In the data rows, 128 means zero.
Here is a table of points, one per row:
{66, 117, 150, 201, 101, 126, 103, 82, 113, 163, 93, 104, 152, 134, 216, 111, 161, 93, 165, 104, 152, 127, 146, 76, 150, 105, 147, 95, 86, 72, 111, 123, 151, 121, 140, 72, 91, 135, 94, 146, 123, 121, 103, 93}
{124, 115, 159, 159, 133, 85, 137, 69, 138, 90, 99, 104, 134, 107, 106, 151, 161, 129, 130, 137, 79, 200, 141, 151, 123, 71, 69, 160, 189, 133, 117, 107, 171, 156, 154, 96, 120, 137, 132, 108, 70, 174, 126, 127}
{161, 100, 86, 73, 104, 143, 115, 176, 133, 133, 147, 133, 115, 105, 200, 114, 85, 102, 154, 147, 161, 130, 160, 107, 97, 132, 65, 139, 116, 231, 80, 129, 133, 142, 175, 118, 115, 121, 60, 117, 141, 145, 159, 116}
{149, 170, 111, 94, 119, 151, 135, 136, 89, 139, 174, 146, 152, 107, 148, 126, 165, 141, 156, 184, 66, 133, 118, 160, 87, 84, 110, 128, 107, 86, 148, 155, 139, 131, 158, 173, 104, 165, 135, 132, 92, 69, 160, 139}
{153, 111, 142, 138, 137, 110, 140, 65, 136, 144, 86, 136, 166, 105, 116, 110, 125, 81, 113, 135, 162, 200, 163, 32, 127, 94, 178, 138, 174, 77, 138, 129, 71, 129, 178, 199, 139, 121, 155, 143, 129, 165, 132, 93}
{125, 179, 101, 131, 134, 68, 131, 147, 158, 211, 157, 158, 129, 99, 142, 142, 138, 141, 107, 127, 131, 198, 139, 162, 102, 154, 145, 145, 103, 178, 140, 148, 97, 122, 81, 55, 132, 130, 142, 178, 166, 119, 116, 153}
{95, 215, 154, 60, 156, 124, 136, 59, 120, 156, 156, 120, 127, 114, 142, 119, 108, 128, 97, 114, 158, 135, 87, 124, 170, 174, 129, 128, 141, 144, 138, 134, 79, 129, 119, 110, 129, 77, 69, 118, 77, 75, 136, 139}
{158, 143, 173, 115, 156, 150, 137, 135, 138, 126, 126, 111, 125, 153, 147, 131, 100, 159, 111, 98, 93, 115, 57, 130, 92, 122, 163, 151, 122, 100, 127, 219, 199, 139, 144, 101, 119, 177, 119, 135, 163, 115, 163, 60}
{94, 122, 132, 223, 126, 98, 102, 191, 136, 111, 153, 106, 152, 101, 74, 115, 177, 79, 142, 115, 185, 114, 33, 103, 122, 105, 96, 144, 144, 136, 128, 119, 151, 106, 146, 187, 118, 138, 139, 147, 72, 147, 104, 81}
{150, 96, 173, 94, 159, 117, 112, 127, 115, 164, 169, 133, 106, 171, 119, 82, 101, 145, 138, 136, 147, 134, 107, 107, 126, 119, 168, 139, 125, 111, 94, 128, 181, 108, 113, 148, 120, 153, 200, 130, 98, 147, 197, 255}
{130, 115, 157, 70, 119, 122, 127, 169, 170, 149, 118, 168, 104, 110, 148, 134, 115, 143, 110, 160, 180, 100, 104, 129, 136, 110, 114, 158, 100, 59, 143, 125, 95, 154, 102, 111, 84, 104, 134, 94, 194, 131, 44, 138}
{124, 136, 99, 123, 152, 194, 133, 141, 116, 173, 86, 173, 133, 137, 143, 205, 103, 158, 126, 114, 122, 157, 152, 124, 140, 152, 124, 96, 95, 173, 118, 200, 151, 108, 92, 160, 128, 115, 125, 66, 105, 121, 73, 151}
{84, 118, 136, 151, 125, 146, 122, 151, 130, 132, 172, 207, 124, 150, 139, 111, 158, 162, 142, 134, 96, 108, 136, 126, 172, 146, 136, 119, 209, 150, 189, 134, 112, 177, 161, 117, 170, 110, 99, 96, 161, 138, 147, 134}
{133, 134, 116, 144, 163, 125, 175, 172, 96, 129, 91, 118, 91, 171, 121, 157, 114, 174, 130, 160, 138, 161, 123, 129, 135, 171, 131, 107, 126, 151, 155, 54, 160, 97, 213, 108, 177, 93, 124, 142, 146, 80, 99, 137}
{129, 165, 107, 94, 140, 89, 113, 189, 126, 107, 144, 94, 140, 93, 107, 163, 97, 144, 148, 111, 106, 148, 147, 94, 181, 153, 123, 148, 71, 67, 94, 144, 107, 125, 83, 100, 166, 155, 81, 94, 163, 130, 157, 135}
{177, 129, 142, 119, 29, 143, 189, 136, 91, 130, 151, 161, 119, 149, 136, 191, 121, 120, 107, 124, 165, 120, 112, 137, 204, 162, 127, 120, 130, 159, 95, 119, 122, 186, 121, 127, 142, 169, 151, 149, 140, 139, 139, 120}
{152, 129, 93, 94, 143, 120, 87, 128, 98, 143, 136, 113, 127, 122, 66, 166, 125, 111, 155, 82, 110, 122, 130, 190, 104, 122, 110, 133, 68, 112, 197, 138, 157, 162, 158, 124, 94, 44, 177, 117, 111, 108, 169, 93}
{155, 126, 99, 105, 139, 130, 143, 133, 116, 11, 142, 154, 138, 74, 178, 123, 124, 156, 119, 101, 172, 101, 156, 150, 116, 150, 170, 179, 119, 152, 135, 143, 115, 96, 137, 93, 148, 121, 110, 125, 141, 82, 92, 163}
{109, 0, 120, 94, 126, 88, 140, 133, 134, 190, 151, 136, 131, 96, 127, 175, 108, 93, 95, 137, 94, 104, 111, 167, 123, 143, 140, 128, 126, 141, 116, 151, 96, 91, 89, 133, 157, 141, 112, 79, 155, 75, 138, 131}
{168, 106, 198, 161, 140, 185, 188, 109, 181, 155, 124, 152, 153, 164, 69, 94, 111, 137, 196, 76, 132, 109, 160, 95, 102, 105, 147, 133, 116, 96, 111, 90, 83, 84, 104, 110, 97, 132, 142, 140, 124, 143, 149, 108}
{182, 144, 103, 99, 184, 135, 92, 104, 156, 112, 175, 102, 187, 108, 120, 111, 115, 133, 161, 148, 117, 94, 88, 173, 87, 181, 150, 24, 140, 92, 119, 106, 148, 162, 114, 140, 120, 138, 147, 115, 125, 139, 92, 109}
{131, 87, 159, 170, 136, 140, 63, 89, 103, 129, 121, 81, 72, 137, 100, 43, 194, 94, 110, 127, 116, 121, 175, 124, 169, 94, 139, 122, 104, 164, 156, 104, 152, 134, 105, 127, 153, 165, 136, 136, 110, 128, 37, 62}
{109, 148, 119, 142, 123, 145, 132, 138, 135, 60, 148, 124, 154, 142, 184, 129, 96, 87, 181, 139, 58, 149, 101, 135, 163, 178, 121, 169, 118, 169, 144, 121, 88, 89, 86, 140, 100, 117, 191, 113, 168, 99, 124, 157}
{88, 124, 99, 129, 96, 109, 185, 132, 110, 83, 105, 55, 103, 228, 144, 112, 193, 165, 107, 147, 129, 108, 128, 176, 91, 101, 80, 111, 155, 127, 118, 173, 68, 129, 138, 130, 188, 97, 99, 159, 114, 181, 101, 150}
{93, 134, 155, 162, 109, 182, 101, 103, 116, 127, 69, 110, 119, 96, 62, 108, 149, 91, 151, 155, 223, 140, 164, 119, 97, 100, 141, 107, 167, 95, 121, 105, 150, 133, 49, 145, 147, 146, 120, 127, 146, 129, 195, 105}
{138, 151, 146, 142, 128, 134, 77, 154, 126, 86, 98, 122, 190, 168, 129, 124, 145, 139, 0, 119, 109, 109, 144, 169, 154, 120, 85, 110, 144, 159, 108, 74, 129, 72, 136, 146, 117, 107, 103, 130, 144, 181, 179, 137}
{129, 157, 58, 140, 57, 112, 117, 102, 162, 164, 76, 119, 97, 141, 117, 81, 77, 172, 145, 92, 129, 85, 135, 85, 93, 147, 135, 151, 152, 115, 168, 99, 114, 127, 130, 160, 99, 192, 167, 109, 113, 143, 139, 144}
{79, 131, 95, 158, 150, 114, 153, 112, 143, 66, 117, 144, 45, 101, 83, 156, 117, 108, 94, 163, 54, 66, 166, 112, 121, 88, 142, 102, 137, 138, 76, 110, 165, 176, 155, 157, 108, 84, 123, 239, 94, 160, 113, 132}
There is one direction along which these points spread out most. Where along it does each point below lie, from 0 to 99? The average is 50, and the first point in the table lies past the average. One standard deviation of the points above along it is 16.
{158, 143, 173, 115, 156, 150, 137, 135, 138, 126, 126, 111, 125, 153, 147, 131, 100, 159, 111, 98, 93, 115, 57, 130, 92, 122, 163, 151, 122, 100, 127, 219, 199, 139, 144, 101, 119, 177, 119, 135, 163, 115, 163, 60} 44
{84, 118, 136, 151, 125, 146, 122, 151, 130, 132, 172, 207, 124, 150, 139, 111, 158, 162, 142, 134, 96, 108, 136, 126, 172, 146, 136, 119, 209, 150, 189, 134, 112, 177, 161, 117, 170, 110, 99, 96, 161, 138, 147, 134} 45
{177, 129, 142, 119, 29, 143, 189, 136, 91, 130, 151, 161, 119, 149, 136, 191, 121, 120, 107, 124, 165, 120, 112, 137, 204, 162, 127, 120, 130, 159, 95, 119, 122, 186, 121, 127, 142, 169, 151, 149, 140, 139, 139, 120} 40
{131, 87, 159, 170, 136, 140, 63, 89, 103, 129, 121, 81, 72, 137, 100, 43, 194, 94, 110, 127, 116, 121, 175, 124, 169, 94, 139, 122, 104, 164, 156, 104, 152, 134, 105, 127, 153, 165, 136, 136, 110, 128, 37, 62} 79
{93, 134, 155, 162, 109, 182, 101, 103, 116, 127, 69, 110, 119, 96, 62, 108, 149, 91, 151, 155, 223, 140, 164, 119, 97, 100, 141, 107, 167, 95, 121, 105, 150, 133, 49, 145, 147, 146, 120, 127, 146, 129, 195, 105} 76
{138, 151, 146, 142, 128, 134, 77, 154, 126, 86, 98, 122, 190, 168, 129, 124, 145, 139, 0, 119, 109, 109, 144, 169, 154, 120, 85, 110, 144, 159, 108, 74, 129, 72, 136, 146, 117, 107, 103, 130, 144, 181, 179, 137} 55
{133, 134, 116, 144, 163, 125, 175, 172, 96, 129, 91, 118, 91, 171, 121, 157, 114, 174, 130, 160, 138, 161, 123, 129, 135, 171, 131, 107, 126, 151, 155, 54, 160, 97, 213, 108, 177, 93, 124, 142, 146, 80, 99, 137} 44
{124, 115, 159, 159, 133, 85, 137, 69, 138, 90, 99, 104, 134, 107, 106, 151, 161, 129, 130, 137, 79, 200, 141, 151, 123, 71, 69, 160, 189, 133, 117, 107, 171, 156, 154, 96, 120, 137, 132, 108, 70, 174, 126, 127} 71
{129, 157, 58, 140, 57, 112, 117, 102, 162, 164, 76, 119, 97, 141, 117, 81, 77, 172, 145, 92, 129, 85, 135, 85, 93, 147, 135, 151, 152, 115, 168, 99, 114, 127, 130, 160, 99, 192, 167, 109, 113, 143, 139, 144} 57
{150, 96, 173, 94, 159, 117, 112, 127, 115, 164, 169, 133, 106, 171, 119, 82, 101, 145, 138, 136, 147, 134, 107, 107, 126, 119, 168, 139, 125, 111, 94, 128, 181, 108, 113, 148, 120, 153, 200, 130, 98, 147, 197, 255} 48
